W =
[[147 116 117 127 105 119 131 120 134]
 [149 108 116 115 129 118 115 112 120]
 [141 136 131 139 118 136 142 133 141]
 [115 105 119 110 113 119 110 111 120]
 [122 109 144 115 144 141 127 141 117]]
Rows and columns are counted from 0.
(0, 0)	147
(2, 2)	131
(2, 5)	136
(0, 3)	127
(3, 3)	110
(2, 1)	136
(3, 2)	119
(1, 1)	108
(4, 6)	127
(4, 1)	109
(2, 4)	118
(4, 4)	144
(4, 5)	141
(0, 5)	119
(1, 8)	120
(3, 1)	105
(0, 1)	116

B = (101, 111, 134, 125, 112)
B[0]: 101
B[-3]: 134
B[3]: 125

grid =
[[134 115 147 123 148 111 104 107]
 [130 141 137 115 138 102 113 134]
 [124 105 102 147 127 130 135 150]
 [147 113 126 150 111 133 130 108]]
Indices start at 0.
(0, 0): 134
(3, 7): 108
(1, 2): 137
(1, 0): 130
(2, 0): 124
(1, 5): 102
(0, 6): 104
(1, 3): 115
(0, 3): 123
(1, 7): 134
(3, 5): 133
(0, 2): 147
(2, 4): 127

x =
[[132 136 122 122]
 [145 119 121 118]
 [107 126 137 140]
 [115 121 132 134]
 [138 140 120 119]]
Indices start at 0.
(0, 0): 132
(3, 1): 121
(4, 3): 119
(2, 2): 137
(0, 2): 122
(4, 2): 120
(1, 3): 118
(2, 1): 126

arr =
[[154 132 121 148 116 122 140 127 140 132]
 [139 122 119 122 130 119 118 120 118 127]
 [142 127 121 136 118 122 129 125 132 134]
 [139 134 133 141 132 135 141 137 141 120]
 [130 121 122 122 125 122 116 123 121 132]
 [134 130 130 138 125 132 133 134 138 128]]
Indices start at 0.
row 0 col 0: 154
row 3 col 7: 137
row 1 col 0: 139
row 5 col 8: 138
row 2 col 1: 127
row 2 col 3: 136
row 4 col 1: 121
row 1 col 2: 119
row 0 col 2: 121
row 5 col 9: 128
row 3 col 3: 141
row 5 col 4: 125
row 3 col 4: 132
row 5 col 3: 138
row 2 col 8: 132
row 0 col 9: 132
row 2 col 7: 125
row 2 col 0: 142
row 3 col 0: 139
row 5 col 7: 134

A = [[125, 129, 128, 130, 131, 123, 132, 130, 126, 127], [115, 108, 116, 113, 107, 105, 108, 108, 144, 119]]
Indices start at 0.
(0, 0)	125
(0, 3)	130
(1, 5)	105
(0, 8)	126
(0, 2)	128
(0, 9)	127
(0, 7)	130
(1, 3)	113
(0, 5)	123
(1, 9)	119

data = [128 128 152 152]
data[0] -> 128
data[-1] -> 152
data[1] -> 128

M =
array([[152, 111, 111, 121, 121, 103, 111, 129, 152, 109, 125, 152, 147,
        122, 114],
       [100, 150, 105, 106, 153, 154, 151, 155, 100, 117, 156, 154, 152,
        124, 141],
       [113, 126, 130, 110, 150,  99, 112, 114, 132, 101, 127, 128, 151,
        131, 144],
       [145, 128, 105, 111, 140, 139, 146, 110, 143, 126, 143, 119, 131,
        111, 151]])
M[0][0] -> 152
M[2][7] -> 114
M[0][14] -> 114
M[3][8] -> 143
M[:, 9] -> [109, 117, 101, 126]
M[0] -> [152, 111, 111, 121, 121, 103, 111, 129, 152, 109, 125, 152, 147, 122, 114]
M[2][3] -> 110
M[2][14] -> 144
M[0][3] -> 121
M[2][13] -> 131
M[2] -> [113, 126, 130, 110, 150, 99, 112, 114, 132, 101, 127, 128, 151, 131, 144]
M[0][12] -> 147
M[3] -> [145, 128, 105, 111, 140, 139, 146, 110, 143, 126, 143, 119, 131, 111, 151]
M[:, 14] -> [114, 141, 144, 151]
M[:, 1] -> [111, 150, 126, 128]
M[2][8] -> 132
M[3][5] -> 139
M[1][3] -> 106
M[1][1] -> 150
M[3][12] -> 131
M[2][1] -> 126
M[2][2] -> 130
M[0][6] -> 111
M[:, 2] -> [111, 105, 130, 105]
M[3][10] -> 143

a =
[[128 120 114 128 114 128 104 130 133 127 120]
 [121 114 133 130 120 140 135 116 114 142 124]
 [126 129 126 137 108 121 113 133 120 139 116]
 [133 129 124 124 139 120 126 138 146 137 147]
 [132 129 123 125 138 121 126 138 148 137 146]
 [120 120 132 132 142 122 146 125 119 114 117]
 [121 113 133 131 119 140 134 115 114 142 124]
 [129 119 115 128 115 130 104 130 135 125 122]
 [130 119 117 128 115 131 104 131 137 123 123]
 [125 113 136 136 117 137 131 114 118 142 123]
 [129 120 138 145 110 127 124 120 120 141 122]]
Indices start at 0.
(0, 0) -> 128
(2, 6) -> 113
(8, 8) -> 137
(6, 6) -> 134
(3, 8) -> 146
(6, 7) -> 115
(2, 1) -> 129
(0, 6) -> 104
(2, 9) -> 139
(4, 9) -> 137
(8, 9) -> 123
(7, 0) -> 129
(2, 3) -> 137
(3, 10) -> 147
(4, 6) -> 126
(5, 1) -> 120
(2, 8) -> 120
(5, 3) -> 132
(6, 10) -> 124
(0, 8) -> 133
(6, 3) -> 131
(4, 2) -> 123
(5, 2) -> 132
(8, 10) -> 123
(7, 5) -> 130
(8, 3) -> 128
(10, 7) -> 120
(6, 0) -> 121
(3, 3) -> 124
(10, 9) -> 141
(5, 9) -> 114
(7, 1) -> 119
(2, 10) -> 116
(8, 0) -> 130
(4, 1) -> 129

m = [121 108 149 148 120 149 145 116 120 120 139 139 118 127 142]
m[0] -> 121
m[5] -> 149
m[1] -> 108
m[12] -> 118
m[6] -> 145
m[14] -> 142
